(in the rows, 128 means zero)
Each path below is one point turned by a fixed rotation once a step. After each direction that follows a path, write how fast that rotation turns it, in degrees per step (0 if it stays still).
Each turn is a multiple of 5 degrees from 10 to 175, or 0.
Each row of a path follows its step; steps can be skipped.
path 1
step 0: [131 128 126 124 130 127 128 128 126 123 139 129 122 115 122 125 127 124
 132 137 125 123 133 116 137 125 131 129]
step 1: [126 115 128 126 128 126 125 118 126 140 129 126 132 128 137 126 124 132
 132 127 120 117 123 130 125 128 121 124]
step 2: [114 131 129 120 116 128 126 130 122 124 123 135 130 122 124 127 135 134
 125 130 127 132 124 125 124 126 129 135]
step 3: [134 126 120 123 125 136 116 131 132 126 139 126 128 120 134 121 130 118
 131 124 126 128 133 124 131 128 132 128]
step 4: [126 121 129 138 123 132 124 121 128 135 127 130 137 141 132 134 133 127
 130 127 127 122 126 127 117 128 125 132]
step 5: [120 136 134 133 120 131 129 135 131 127 132 136 128 123 120 125 131 124
 123 131 134 131 123 126 136 133 127 139]
step 6: [141 124 131 128 128 139 128 130 130 133 130 121 125 122 130 129 123 119
 130 112 124 125 128 128 131 132 124 128]
step 7: [130 125 136 136 118 122 130 118 125 122 125 122 131 136 120 136 128 133
 127 127 128 127 126 125 120 124 124 133]
step 8: [131 136 130 128 126 123 127 126 121 127 141 130 127 121 126 123 121 129
 122 132 132 136 129 130 142 130 126 135]
step 9: [137 127 126 122 130 133 132 124 115 133 128 127 119 132 135 133 127 128
 135 119 117 122 127 130 128 131 125 127]
step 10: [117 130 127 130 116 120 127 123 126 116 129 126 120 131 125 134 130 128
 130 137 124 125 122 128 127 122 125 127]
Directions:
[129 130 130 127 126 126 129 128 129 124 126 132 128 130 125 129 129 128
 129 129 126 126 127 126 127 128 133 131]  140
[128 127 125 127 127 130 129 127 127 125 125 131 128 131 126 129 129 131
 127 128 132 126 128 128 127 127 122 128]  135
[125 127 127 130 125 127 129 123 130 129 128 124 126 131 129 128 128 130
 126 128 129 127 126 126 127 132 130 126]  125
path 2
step 0: [133 125 133 136 134 131 127 124 127 126 126 133 131 123 127 140 120 126
 128 115 127 123 135 126 123 124 132 119]
step 1: [139 128 136 132 133 126 128 134 120 122 127 134 123 123 126 131 123 120
 130 123 123 118 131 121 127 124 131 136]
step 2: [135 131 124 128 132 122 128 130 123 137 130 127 124 127 128 137 120 113
 121 120 129 128 129 124 130 120 128 132]
step 3: [129 125 130 129 132 127 135 122 133 135 128 122 120 117 126 130 114 128
 127 122 126 123 132 122 131 120 127 135]
step 4: [128 127 126 131 121 130 127 135 133 125 120 121 115 120 126 125 124 120
 123 120 126 119 125 123 132 124 122 130]
step 5: [126 126 125 131 128 123 128 126 128 132 128 126 120 114 130 126 120 117
 121 124 127 129 119 124 132 140 128 125]
step 6: [126 130 129 136 123 122 135 126 136 130 137 133 117 120 122 124 126 130
 118 125 131 123 125 132 131 134 127 134]
step 7: [122 124 133 137 116 122 125 126 132 133 132 132 119 130 126 128 128 129
 120 122 120 128 122 126 134 127 124 119]
step 8: [116 120 129 138 131 121 126 126 128 130 127 137 125 130 122 121 120 126
 127 128 119 121 121 131 124 133 132 123]
step 9: [122 130 132 138 123 124 130 129 126 129 124 140 128 124 118 130 132 122
 122 133 119 130 122 136 125 124 130 134]
step 10: [121 124 142 125 127 120 129 130 129 136 126 131 124 130 123 136 124 122
 121 135 121 133 132 135 123 127 126 124]
Directions:
[130 130 125 126 130 128 127 127 127 128 128 133 129 127 129 126 128 123
 127 131 128 130 125 128 129 131 130 132]  100
[129 129 129 130 130 131 128 130 124 129 125 127 127 131 124 129 124 128
 126 131 127 131 131 127 127 126 130 129]  40
